The rows below fall into families. The same turns and mirrors carry the whole set onto itself and the rows of a family onto each other. For each named row, which other rows are in its family? Write them in the order they are listed.
These 18 rows form 3 families of 6 rows each.
ridi: 7,-18,-15,3,19,4,-2,13,-7,-6,-16
Dev: -9,-10,-2,-11,19,-5,-10,-13,22,1,-4
dib: -7,-14,-1,-8,15,0,-10,-16,18,-3,-12
Gov: 2,-7,-9,0,10,11,-4,12,-1,-14,-20
goko: -18,4,-4,-14,10,-11,-7,-7,21,-1,-8
zim: 4,-17,-19,6,16,-3,-2,14,-13,-4,-19
tud: 0,11,-10,-3,5,-27,-4,1,-17,9,22
dap: -5,17,1,-6,-3,-18,-18,-3,-4,7,19
nuro: -5,11,-10,-2,3,-25,-9,-8,-14,8,23
sasup: 5,-9,14,-13,3,1,-9,-25,-7,-5,6
Vumal: -2,-6,-25,-3,7,-30,5,10,7,11,3
Giso: -6,-2,-25,0,4,-30,0,2,11,10,5
bitif: 4,-3,15,-17,6,-4,-9,-23,-1,-2,12
Seno: 3,-9,-2,-5,12,-11,-3,4,-40,0,-6
buza: -3,1,-22,-5,-3,-25,9,17,1,3,-8
sakuf: 7,-10,4,-7,16,-4,-4,5,-36,-4,-6
vupa: -1,1,2,-10,5,-18,-8,15,-35,6,-7
sinun: 10,-6,19,-17,-4,2,-13,-9,-9,-5,-3

The rest of the family of Giso: dib, zim, tud, bitif, sakuf
The rest of the family of vupa: Gov, goko, dap, buza, sinun

The rows below fall into families. The same turns and mirrors carry the whole set onto itself and the rows of a family onto each other. For each named row, which other rows are in its family? Write them in the order they are listed.
These 36 rows form 6 families of 6 rows each.
mupu: 4,5,14,-4,6,16,18,7,10
Gimo: 33,9,4,-1,-22,6,18,16,21
ped: 33,10,0,-12,-3,-2,13,-4,16
Nez: -9,-13,-3,6,-8,14,-4,-10,11
sen: 7,-11,-5,23,-27,17,-8,11,15
Nik: 35,-8,-3,-14,-4,-1,7,-2,27
bifa: 8,-4,5,-8,3,8,28,8,17
Duvik: 37,0,9,-15,-8,2,5,-11,11
vel: 32,-7,-2,-20,-8,-3,13,-5,15
bibo: 27,-7,4,-4,-23,11,22,22,21
rupe: 34,-1,5,-15,-7,-3,16,-7,15
faral: 14,-4,5,22,-27,28,1,12,13
dif: 36,-7,2,4,-23,12,-11,-16,10
roke: 27,-19,0,13,-28,9,-8,-10,0
lam: 7,-15,4,24,-25,21,1,7,0
zuna: 26,-9,7,-6,-20,11,26,20,25
fet: 9,5,8,-4,3,8,27,8,13
Kepu: 5,-18,0,15,-33,20,-3,9,18
Fedu: 5,-14,2,13,-7,11,-4,-15,-5
nuv: 10,-9,-1,23,-29,21,-3,12,8
kige: 25,-7,2,0,-16,14,16,23,33
Gozi: 30,-2,15,0,-27,18,14,21,19
merus: 32,-10,2,-18,-7,-1,19,-4,19
naro: 2,1,2,10,2,19,-2,-13,3
Nosi: 4,0,3,-8,4,8,24,10,12
Bovab: 27,-15,-7,11,-24,1,-12,-13,13
kizu: 21,-21,-3,0,-26,6,-13,-14,17
fosi: 12,15,3,-2,-2,9,22,13,14
dele: 28,-12,-5,10,-26,6,-13,-12,6
zozo: 32,-2,10,1,-23,10,23,20,22
kego: 7,0,0,-5,9,11,17,8,25
tavok: -2,-8,-8,14,-6,11,-9,-8,9
pove: 0,-4,-4,13,-5,12,-7,-11,-1
fida: -4,-6,-5,16,-2,9,-3,-11,7
nenis: 10,-12,-3,26,-28,15,-2,11,16
sop: 23,-13,-11,10,-23,4,-17,-11,13

The rest of the family of Bovab: vel, bibo, Nosi, fida, nenis
The rest of the family of rupe: fet, nuv, dele, zozo, pove
The rest of the family of Nik: Nez, Kepu, kige, kizu, kego
The rest of the family of faral: mupu, Duvik, dif, Gozi, naro

